The rows below come in pairs that one turn or mirror swaps. Which row does each named row swap with?
The rows were stretched afterwards, more along some directions than others.
foro: [  3 -27  14  31   8 -22  37  -1   8 -10 -22   2  28  -5  25 -24   6   5
 -10  11  16  31]
sapil: [ -2 -25  -6  37   6 -12  -7  11   0 -18   0  -3   3  -7  18  10  20  15
 -28  -6  20   9]
Pasum: [ -8 -17  -6   2  23 -18  27   0 -15  -6 -16   6   7   2   9   0  11 -10
 -19   6   1  12]
rog: [-21 -26   6  12   2 -29  25   6  -3  -3 -16  -3  11  -6  14   4  13  -5
 -33  13   4  15]
bepam: [-13 -16 -10  26   2 -12  15   8  -1 -25 -11   1   0  16  21   5  13  24
 -20  -2  11  25]
kedu: [  4  -8  20  19  15 -26  23 -14   4 -22 -17  24  22  17  10 -25   4  18
   0   4  19  18]
rutog: [ 17  -3   3  21  17  -3 -15 -17 -15 -14  10   9  26  14  23  -8   8  39
  18 -33  13  19]
giki: [  8   4  25   5  -5 -19  -9  -1  -8 -15  -2  -3  -2   6  22   2   1  10
 -21 -16  10  23]
feduv: [ 12 -30 -16  27  35 -11  25 -16  -8 -18 -21  16  20  -6   8   9  13  23
  -8  22  12   5]
Kika: [  2 -23 -18  45  11   9  -7   8   7  -3  -7   7  21 -11  30   5  21  30
   4  -1  20   9]
dovok: [-13   3  17   8   9 -27  16  10   2 -12 -15  22  12  13  13 -12   9  14
  -3   4   4  19]
nug: [ 10 -13  -9  37  18  -2   6 -10  -6 -19   4  12  25   8  31 -23  16  33
  13  -9  12  14]
nuki: [  4 -32 -21  36  35  -4  31 -11  -1 -25 -17  16  14   6  17  -4   9  22
   6  11  10  14]
vabe: [  1 -23  -8  30  23 -23   5   1  -8   1 -16  18  31  -2   9 -18  23  17
   1  -2  14  10]
kor: [ -5 -14  11  16  -2 -45  15  24  -2  -3  -9  -4  -8  -1  31 -13   9   3
 -25   0  -6  23]
vom: [ -4 -26 -24  35  21  -9  17  17   0 -11 -11   8  12 -14  37   1  27  15
 -13   1  14   4]
fumab: [ -8 -19 -28  21  25 -11  22   1 -14  -3 -24  19  16   5  11  -7  22  25
   9  10   0  16]
zon: [  4 -12 -12  29  11  11   1   5  10 -18  -4  19   9   1  20 -12  16  37
   6   5  16   4]
dokal: [ -9 -24 -26  27  26 -15  31  13  -9 -13 -27   1   1   1   7   1  24  14
   0  17  -5  19]
daved: [ -8 -15   6   8  14   2   8  -8   6 -11 -21  35  22   7  -6  -6   3   8
   4  15  21   5]
novu: [-17 -30 -15  29  15  -6  19  11   6  -9 -32  18  14   9   0 -14  17   9
  -1  17   8  13]
povel: [  3  -2   5  10  20 -17  21   2 -13 -23  -7  -4  -6  26  16   0  14  18
 -20  -8  -1  36]
rema: [-13 -21  18  23  -1 -17  21  24   4  -1 -22  16  14  -6  14 -12  14  -8
 -31  17  17  23]
kilop: [  0  -8  12  26   1 -14 -10  14   1 -29  12   2  -2   8  20  -5  13  20
 -25 -11  14  17]
tabuf: [ 10 -20  24  13  23 -37   9 -22 -11  -8  -6  10  36   1  11 -22   4   9
 -10  -7  15  31]
Pap: [-20 -24   2  18  19 -19  32  17  12  -9 -15  19  13   4  23 -14  24  -1
 -23  14  19  16]
fura: [ 13  -7 -19  21  30  -5  -1  -3 -10 -26  -3  20   7  18  20   6  13  21
  -6 -16  11   9]
vof: [ 10 -12  15  12   6 -14   4  -6   5 -22   9  17  22  10   9  -7  -8  -4
 -24   5  20  17]
Zov: [ 11 -18   8  23  -2 -40   1  10 -12  -9  -6 -14  -1  -2  22  -1   6   2
 -28 -12   6  28]
Bivol: [ -8 -24  -6  24   9  -5  14  -1   7 -27 -14   4   4  -7  15  11  14  10
 -25  16  23   6]
gare: [ -3  -7   9  -1  16 -42  25   7 -10  -3 -28   6  -1   6   9 -12   9  12
  -2   5  -8  25]
vames: [  0 -17   7  22  19 -10  -4   7   4  -5  -8  26  23  -7  14   3  14  -4
 -20   3  20  11]
zutu: [ 12   6  21  17  20 -17   4 -15  -4 -30   8  11  13  22  32   3   6  21
  -7 -22  14  27]
Bet: [ 14 -10  -4  22  12 -28   9   0  -9 -25   9   6  12  16  11  -8   3   6
 -19 -12   1  10]
konet: [  3 -21   6   8  13 -35  22  -7  -9 -15   3 -12   0  -1  14  -8   3  -2
 -31  10  -2  20]
duba: [ 21 -14 -11  30  31 -12   5 -15 -14 -25  -7  24  24  15  18 -12   6  40
  18 -19  10  20]
mibav: [  4 -16  -7  10  19 -28  37   1  -6 -15  -9   6   2   1  18  -7   6  -9
 -23  15   4  13]
Lof: [-14 -28  -6  27  26 -21  12   9   2   5 -12   2  22 -14  28   3  18   5
 -15  -4  14  10]
peda: [-10 -13  27  10  22 -37  18   0  -4  -4 -12   7  26   5  22 -11   9 -15
 -29  -6  15  31]
vur: [  2 -21  27   6   6 -37  28 -14  -8  -5 -12  -7  28  -5   5 -22  -2  -2
 -15   8   8  25]
posip: [ 14   0  10   7   7 -24  -5   1  -8 -18   5   8  -7  -2  29   0   5  19
 -25  -5  -1  14]
fevot: [  3 -16   9  33   1  -1 -10  -6   2 -15   0  21  31  -6  21   4  11   8
 -16  -1  37   3]
kek: [ 12  -5  14  14  28 -19  -5 -20  -3 -28   4  11   0  -2  27   9   3  27
 -10  -5  18  14]
rura: [-12 -22  -3  27   8   8   6  -6  10  -4 -19  28  40  -7   3   2  15  17
   4  18  34   4]
ladok: [ 14  -7   5  25  11 -30  -9   3 -14 -17  11  11  12  13  31   0   9  22
  -4 -22   9  26]
zoteb: [ -2 -18  -8  24  24 -13  29   9  11 -18  -9  23   6  -1  34  -6  19   9
 -18  10  20   7]
boko: [ -1 -29 -24  35  15  -1   4  10  -5 -11  -1  23  18 -18  25  -4  20  13
 -19  12  17   3]
Resab: [ 15 -14  22  20   5 -38   3  -8   4  -8  -8  27  24  -5  25 -10   9   4
 -16   4  27  15]
dugo: [  3 -20   8  29  -2 -15  11  -8  -6 -15 -13  10  27   4   9 -21  -2  18
  -7   1  12  24]
zerus: [  5 -24   5  40   6 -16  10   6   5  -1 -22   8  28 -11  30   5  15  27
  -9   4  21  13]
fazul: [  7  13  26   5  21 -28 -11  -3 -12 -24   6  11  -1  13  24   2   6  10
 -20 -16   8  26]
deme: [-17 -42 -17  36  18 -10  30   4   2  -8 -26  10  21   1   8 -15  21  19
   3  11  13  13]

zerus pairs with feduv
rema pairs with povel
Kika pairs with nuki
Resab pairs with Bet

